In the data rows, 128 means zero.
Here are some points, one per row:
[109 142 159  88 145 142 132 107 179 114 111 144 106 100 137  84  91 114
 130 170 102 177 111 152 185 154 129 153 155 150 159  75  99 161 136 137
 162 160  58  65 127 169 130  53 133  95 136 117 129 130 156 140 198  91
 147 151  90 159]
[131 150 130 123 138 166 117  96 113 121 119 117 138 111 146 116 155 123
 141 130 128 133  98 130 107 133 105 146 118 138 139 136 108 176  98 161
 155 174  80 102 101 141 116  97  93 125 128 159 110 130 111 134 177 101
 119 128 124 120]
[130 159 153 102 164 122 136 107 106 111 130 135 115 120 140 116 124 117
 162 111 137 164  96 152 123 137 130 163 156 137 154 100 138 126 147 144
 112 163  96 152 126 124 135  62 117 120 131 124 155 132 169 120 207 136
 133 122 112 180]
[130  91  87 120 148 103 133 115 116 139 121 129 126 123 107 140 114 147
 151  86 142 104 112 106 121 154 138  95 108 154 129 165 118 138 138 122
 110 133  97 117 127 121 108 132 124 127 109 127 162 127 137  96 112 113
 116 114 111 106]
[110 117 127 113 116 151 113 109  94 114  88 143 147  96 118 138 113 103
  91 132 166 136  90 147 132 124 154 122 104  71 122 142  89 136 131 150
 118 170  91 126 107 126 116 142 106 143 134 133 167 153 105 110 135 100
 124 110 138 135]
[156 175 126 110 129 170 127 155 140 157 146 143 114 126  50  94 169 145
 139 133 107 147 172  96 134 157 116 120 182  95  72  80 152 120  99 112
 133 144 188 175 118 133 171 157 117  87  68 117 107 161 181 114  80 190
 163 168 139 108]
[102 135  95 159 102  83 174  92 150  92 128  95 118 186 150 145 147 121
 158 139 162  85 140 157 118 126 133 131 118 124 120 185 120 112 106  78
 105 133 132 146 142 101  89 165 137 165 136 114 121 129 126  72 122 135
 147 105 141 115]
[120 186 107 170 145  71 119 123 127  83 156  96 119 158 136 191 141 146
 164 150 133 104 152 111 161 140 108 123 138 138 114 163 141 150 125  79
  95 122 116 156 123  97 142 133 171 212 138 151 163 125 114  84 125 137
 196  97 103 148]
[130 150 129 107 135 149 109 192 133 152 125 140 121 120 140  92 155 128
 144 147  94 134 130 125 124 136 131  97 160 130 147 113 117 111 133 120
 121 162 120  96 144 152 139 107 119 137 139 132 103 127 138 131 146 105
  87 154 148 164]
[209 114 139 111 117 146 143 184 119 162 119 150 120 135 109 110 120 127
 104 163  70 134 141 155 128 124 107 136  98 111 128  85 132 112 120 151
 142  96 137 116 140 156 159 119 109  76 110 122 112 121 155 140 109 143
 128  98 171 124]
[122 199 111 132 154  78 137 120 181  78 174  99 200 156 163 105 113 162
 143 136 134 129 159 115 123 132 102 141 141 123 171 177 139 143 139  83
 115  76 149 135 170 103 109 160 201 177 117 133 152 100 146 112 152 143
 146  79 100 113]
[147 147 179 104 167 161 100  83 135 117 111 129 114  98 158  88  98 118
 156 159 113 189 123 181 136 145 120 106 147 154 168  51 125 138 153 132
 187 170  89 113 116 154 137  47 162 132 142 142  97 131 201 137 170  66
 168 108 115 159]
[ 78 171  96 142 178  78 173 109 164  57 170  84 110 193 144 155 136 172
 141 126 143 111 174  57 141  97 126 136 110 123 162 161 104 168 170  58
 103  87 149 154 148  87 148 139 156 176 142 143 111  83 156 118 136 156
 177  80 125 124]
[129  57 137 140 114 123 148 165 181 165 121  67 133 116 166 126  94 159
 115 148  76 185 163 147 120  84 135 121 139 105 143 130 134 107 172 152
 154  98 134  92 174 125 106 118  95 113 138 158 115 114 133 156 126 147
 113 102 122 111]
[148 123 140 130 103 147 102 104 131 172 118 121 122 121 129 118 146 128
 122 117 158 159  90 124 141 150 137 133  52 130 106 121 125 123 148 136
 113 141 137 118 125 139 118 132 114 145 123 138 125 155 114 133 135 144
 133 149 135 144]
[137 162 123 121 145 160 129 172 137 136 165 103 100 138  53 118 138 142
 139 126 104 128 126  98 157 117 112 153 144 120 131  80 181 116 110  92
 143 117 188 146 126 127 136 134 139 136 127  99 145 107 162 112 123 131
 125 105 138 134]
[151 138 164 156 100 157 123 119 122 139 106 122 122  86 113 106 133 156
  90 120 115 115 132 128 134 149 111 121 151 123 125  85 126 137 106 116
 132 166 121 140  99 110 134  79 131 114 114 105 153 137 150 139 154 119
 100 157 140 128]
[116 154 117 140 116 118 121 100 129  92 138 121 116 100 152 126 118 137
 153 131 134 112 125 122 145  25 139 119 115 119 125 168 136 119 133 130
 103 106  93 110 131 112 129 125 154 143 107 120 111 107 143 116 133 133
 129 123 103 141]
[140  66 111 126 120 114 150 132 111 132 100 135 128 102 154 144 108 116
  92 108 125 105 118 140  92 112 141 150 111 159 127 163 113  96 137 162
 145 119 112 128 123 119 115 183 121 146 147 137 110 176  64 112 128 142
  92 150 137 132]
[131 151 139  53 115 139 121 153 111 165 110 136 122 172 102 146 151 158
 110 109 110 117 126 115 135 121 151 127 142 120  78 119 136 115  54 120
 113 115 177 183 111 146 168 138 111 108 117 115 138 142 129 105  70 118
 127 188 142  95]
[166  99 148 140 117 112 171 171 151 186 123 141 127 134 145 105 123  61
 108 152  50 152 159 105 109 112 160 137 149 134 160 128 149 121 189 138
 149  72 140  85 147 112  76  92 128 134 119 133 111 107 135 160 133 117
 137 133 127  76]
[107 100 118 176 123 101  80 129 131 123  93 181 133 119 130 131 130 103
 126  79 130 145 108 152 116 115 163 129 102 134 112 153 107 139 119 149
 153 160 147 120  96 139 134 137 124 117 146 122 151 128 107 131  92 141
  85 150 150 117]
[106 185 151 101 143 139 108 107 127  97 131 138 132 118 115 111 130 136
 166 153 134 135 158 144 133 172 126 132  47 146 133  73 138 119 137 125
 139 140  83 113 111  84 143  79 142 113 140 122 127 119 147 116 186  91
 119 128  92 133]
[111  75 149 127 111 136 144 149 100 124 112 142 224 123 125 132 110 114
 113  93 137 118 142 125 127 118 124 126 121 144 121 138 128 121 127 128
 152 136 127 130 115 170 119 131  93 129 113 134 114 133 126 138 128 119
 126 131 129 167]
[137 114 136 153 102 180 111 135 100 118 155 149 130 125 108 173 118 141
 106 131 167 123 107 101 112 151 161 140 124 126 116 153 119 104 104 143
 109 150 135 158 108 157 139 131 108 104 122 125 119 137 110 105  75 111
 109 175 147 120]
[125 132 138 103 139 139 120 118 107 118 184 129 109 145 137  80 139 127
 130 136 126 155 143 128 138 135 132 138 139 117 129  84 149 151 113 115
 148 129  75 111 125 149 139  67 177 108 119 123 138 177 144 186 152 137
 123 110 134 144]
[119  58 112 144 108 142 153 143 118 150 137 144 123 133 146 160 111  75
  87 114 134 135 128 165 120 125 133  57  96 150 134 179 111 125 135 172
 132 126 137 120 139 122 110 159 125 137 136 123 122 109  85 138 142 161
 113 139 128 112]
[113 148 125  98 175 117 113 106 165  95 169 111 112 129 172 122 126 131
 143 153 123 124 166  90 152 132  75 134 146 114 140  87 160 113 128 108
 144 115 137 123 168 102 133  92 117 167 117 102 135 112 159 144 134 130
 157 117 146 124]
[152 108 115 128 132 155 153 149 137 194 106 155 123 122 152 137 106 123
  96 147 118 121 156 129 133  96 123 116 150 127 138 125 135 108 163 133
 164  81 189  90 155 121 105 111 119  60 116 145 126 140 110 154 133 123
 139 138 139 149]
[ 96 159 111 145 132  68 154  93 178  90 160  99 123 150 169 149 154 101
 130 128 142 113 134 105 140 127  69 131 129 128 142 153 138 153 173  57
 121  66 135 153 158  98 162 146 167 169 112 139 120 109 155  94 106 124
 114  63 103 130]
[104 128 103 163 111 106 129 115  90  73 106 122 140 140 138 156 154 141
 140 113 180 104  74  92 150 154 138 118 102 135 141 165  95 120  91 140
 103 108 136 171 133 105 111 167 131 147 149 142 129 141  97 111 101 137
 124 112 113 119]
[126  57  99 135  92 127 118 154  95 144 129 152 129 127 127 126 148 134
  89 133 136  96 105 168 112 127 150 145 124 129  98 159 121 133 139 175
 147 132 146 129 149 121 108 167 108 123 130 159 147  96 114 149 119 118
 121 155 138 118]
[146  90 146 144 128 132 161 129 107 156  93 120 133 134 109 150 140 112
 113 130 131 150 155 133 103 116 126 125 135 126 116 146 140 109 127 181
 126 105 151  54 119 134 142 159 125 126 128 148 140 125 106 153 106 112
  88 146 150 124]
[143 104 106 124 122 137 136 125 110 137 105 168 139 115 110 127 117 111
 128 118 200 124  90 169 122 114 148 135 132 136 108 106 106 114 113 135
  95 147 119 132  91 136 121 134 107 148 129 122 126  89  39 128  97 147
 100 107 123 117]
[117 115 123 115  94 151 110 160 101 154 143 133 130 137 119 135 128 145
 152 102 133 104 112 117 116 137 110 126 150 122  81 131 124 128 105 132
  93 123 170 149  33 121 127 186 114 107 172 113 123 155 128 115  92 157
 127 153 147 109]
[159 155 161  80 135 108  70 130 131 151 145 118 120 129  74 106 123 127
 120 100 113 122 140 123 154 143 109 139 164  99 125  92 154 129 113 133
 136 181 125 125 136 129 141  91 134  71 155 127  68 140 143 132 121 117
 133 150 121 130]
[109 107 104 131 110 143 121 120 116 140 106 124 146  91  95 141 110 101
 125 122 143  85  80 140  88 139 158 116  99 145  97 129 105 130  91 157
 103 163 121 162 122 157 124 154 119 122 150 140 142 135 115 170 100 141
 124 155 125 153]
[107 128  96 178 120  91 135  98 132  90 131 109 142 135 155 155 140 127
 142 119 144  95 118 117 117 109 147 106 104 138 170 131 154 148 141 127
  83 126 132 165 122 147 118 213 138 117 122 128 148 126  82 104 123 120
 127 129 127  95]
[123  76 154 181 156 151 114 138  95 151 110 151 146 131 124 138 124 128
 108 129 117 111  87 155 103 116 142 129 126 139  87 160 101 107 112 136
 116 125 124 124 144 129 115 183  81 113 123 119 130 148  86 164  98 135
 106 149 115 101]
[119 187 152 100 114 107 121 115 147 133 130 121  91 128  98 125 131 168
 157 128  99 141 179 104 131 148  94 135 180 105 145 121 153 150 139  90
 144  80 144 141 160 149 161  99 148 132 116  71 110 105 142 137 149 135
 174  98 133 138]
Along one direction, these points spread out more than along any other. Take the direction at right angles to it along which they spread out most. Go by this last direction. For each point below, how far along it does it lie, from 0 to 99? 50 is the average, and the first point above lies past it. One standard deviation of the points above along it is 16.
[130 150 129 107 135 149 109 192 133 152 125 140 121 120 140  92 155 128
 144 147  94 134 130 125 124 136 131  97 160 130 147 113 117 111 133 120
 121 162 120  96 144 152 139 107 119 137 139 132 103 127 138 131 146 105
  87 154 148 164] 66
[119 187 152 100 114 107 121 115 147 133 130 121  91 128  98 125 131 168
 157 128  99 141 179 104 131 148  94 135 180 105 145 121 153 150 139  90
 144  80 144 141 160 149 161  99 148 132 116  71 110 105 142 137 149 135
 174  98 133 138] 58
[156 175 126 110 129 170 127 155 140 157 146 143 114 126  50  94 169 145
 139 133 107 147 172  96 134 157 116 120 182  95  72  80 152 120  99 112
 133 144 188 175 118 133 171 157 117  87  68 117 107 161 181 114  80 190
 163 168 139 108] 61
[151 138 164 156 100 157 123 119 122 139 106 122 122  86 113 106 133 156
  90 120 115 115 132 128 134 149 111 121 151 123 125  85 126 137 106 116
 132 166 121 140  99 110 134  79 131 114 114 105 153 137 150 139 154 119
 100 157 140 128] 66
[120 186 107 170 145  71 119 123 127  83 156  96 119 158 136 191 141 146
 164 150 133 104 152 111 161 140 108 123 138 138 114 163 141 150 125  79
  95 122 116 156 123  97 142 133 171 212 138 151 163 125 114  84 125 137
 196  97 103 148] 26
[125 132 138 103 139 139 120 118 107 118 184 129 109 145 137  80 139 127
 130 136 126 155 143 128 138 135 132 138 139 117 129  84 149 151 113 115
 148 129  75 111 125 149 139  67 177 108 119 123 138 177 144 186 152 137
 123 110 134 144] 69
[109 142 159  88 145 142 132 107 179 114 111 144 106 100 137  84  91 114
 130 170 102 177 111 152 185 154 129 153 155 150 159  75  99 161 136 137
 162 160  58  65 127 169 130  53 133  95 136 117 129 130 156 140 198  91
 147 151  90 159] 85
[117 115 123 115  94 151 110 160 101 154 143 133 130 137 119 135 128 145
 152 102 133 104 112 117 116 137 110 126 150 122  81 131 124 128 105 132
  93 123 170 149  33 121 127 186 114 107 172 113 123 155 128 115  92 157
 127 153 147 109] 41
[143 104 106 124 122 137 136 125 110 137 105 168 139 115 110 127 117 111
 128 118 200 124  90 169 122 114 148 135 132 136 108 106 106 114 113 135
  95 147 119 132  91 136 121 134 107 148 129 122 126  89  39 128  97 147
 100 107 123 117] 43
[152 108 115 128 132 155 153 149 137 194 106 155 123 122 152 137 106 123
  96 147 118 121 156 129 133  96 123 116 150 127 138 125 135 108 163 133
 164  81 189  90 155 121 105 111 119  60 116 145 126 140 110 154 133 123
 139 138 139 149] 59
[147 147 179 104 167 161 100  83 135 117 111 129 114  98 158  88  98 118
 156 159 113 189 123 181 136 145 120 106 147 154 168  51 125 138 153 132
 187 170  89 113 116 154 137  47 162 132 142 142  97 131 201 137 170  66
 168 108 115 159] 86
[131 150 130 123 138 166 117  96 113 121 119 117 138 111 146 116 155 123
 141 130 128 133  98 130 107 133 105 146 118 138 139 136 108 176  98 161
 155 174  80 102 101 141 116  97  93 125 128 159 110 130 111 134 177 101
 119 128 124 120] 61
